(in the rows, 128 means zero)
Rows swapped in pairs by one turn or mirror: which row each one swaps with
z416: [112 141 103 159 156 119 116 150 118 118 146 137 112 117 120 119 165]
z764: [122 138 138 130 167 102 108 156 133 135 153 162 122 136 121 145 123]
z95: [123 140 135 131 168 117  97 167 130 124 145 152 115 142 123 140 129]
z538: [152  95 116 131  98 136 142 136 144 145 132 106 143 130 119 133 125]
z446: [111 140 105 163 160 129  99 141 126 126 136 150 108 122 114 113 148]
z353: [146 149 112 116 140  88 140 105 130 104 137 124 123 117 129 156 101]
z831: [135 130 101 104 123  94 126 116 138 121 160 128 103 133 125 149  93]
z86: [ 96 112 145 116 105 139 117 126 117 151 143 109 124 123 133 119 152]
z76: [134 132 108 100 144  93 124 124 121 114 154 129 106 121 155 153 108]
z283: [104 147 100 150 154 110 121 136 125 129 145 150 124  95 117 122 151]
z30: [114 147 112 166 157 126 115 129 118 131 154 144 123 105 121 108 155]
z872: [127 142 107 105 129  90 125 121 125 106 154 129 116 126 134 147  88]
z706: [ 96 113 139 112 112 137 126 120 134 150 146 115 124  94 140 105 126]
z562: [149 153 109 144 149 106 134 148 147 111 132 100 134 146  98 118 146]
z518: [140 148 107 115 130  91 136 112 135 110 142 118 125 117 127 152  87]
z455: [144 146 104 145 162 119 138 143 140 122 127  93 141 143 103 107 150]
z813: [146 108 124 119 100 122 140 124 151 148 135  99 155 134 115 132 138]
z409: [112 153 111 156 165 120 108 147 125 120 147 137 125 110 129  93 132]
z556: [ 89 111 142 109 114 124 122 117 114 158 129 116 119 112 127 118 140]
z869: [145 143 136 112 127 158 138 108 130  98 127 131 139 146 143  90 122]
z637: [145 132 116 113 138 159 138  98 125 103 118 136 132 149 140  95 116]
z979: [120 102 158 114 136 147 163 127 127 141 119 147 111 129 122 107 136]
z15: [159 138 137 128 127 155 131  94 127 107 116 123 138 151 131 115 105]
z248: [148 121 126 124 136 162 131 114 112 105 126 131 112 154 151  99 114]
z550: [147 157 113 121 166 105 128 153 141 117 124  94 134 142 110 123 147]
z67: [139 150  89 140 155 106 134 142 159 129 136 105 128 135  95 125 135]
z319: [155 143 122 123 136 156 135  96 132 109 112 122 142 148 133 105 107]
z709: [136 108 119 124 105 122 133 131 154 153 147  90 145 128 113 141 126]
z50: [127 145 147 125 167 112 111 159 129 123 150 163 123 138 116 144 123]
z365: [119 104 147 118 131 128 174 120 118 141 131 151 110 121 121 121 149]
z574: [135 146 109 112 123  87 134 127 133 100 162 140 128 113 140 144 100]
z392: [165 132 139 124 130 157 119 100 111 116 111 121 134 153 132 111 127]
z350: [116  92 146 108 128 139 161 135 120 142 118 141 114 120 133 117 141]
z512: [149 140 110 119 134  86 130 115 121 110 140 123 105 111 122 163 115]
z357: [ 93 129 154 123 107 153 113 123 120 146 136 117 127 122 120 102 135]
z603: [149 133 111 114 148 146 137 102 117 115 118 131 132 165 134  88 121]
z106: [ 94 128 153 123 113 135 121 114 118 155 153 111 119 106 126 112 140]
z113: [124 102 159 108 132 144 166 129 123 137 125 154 121 123 122 119 134]
z658: [134 115 120 120 108 130 138 123 145 159 127  92 155 145 110 113 124]
z255: [122 146 149 133 159 118  97 147 130 133 158 156 122 154 116 139 134]

Swapped with z353: z15
Swapped with z283: z357
Swapped with z95: z350
Swapped with z255: z365

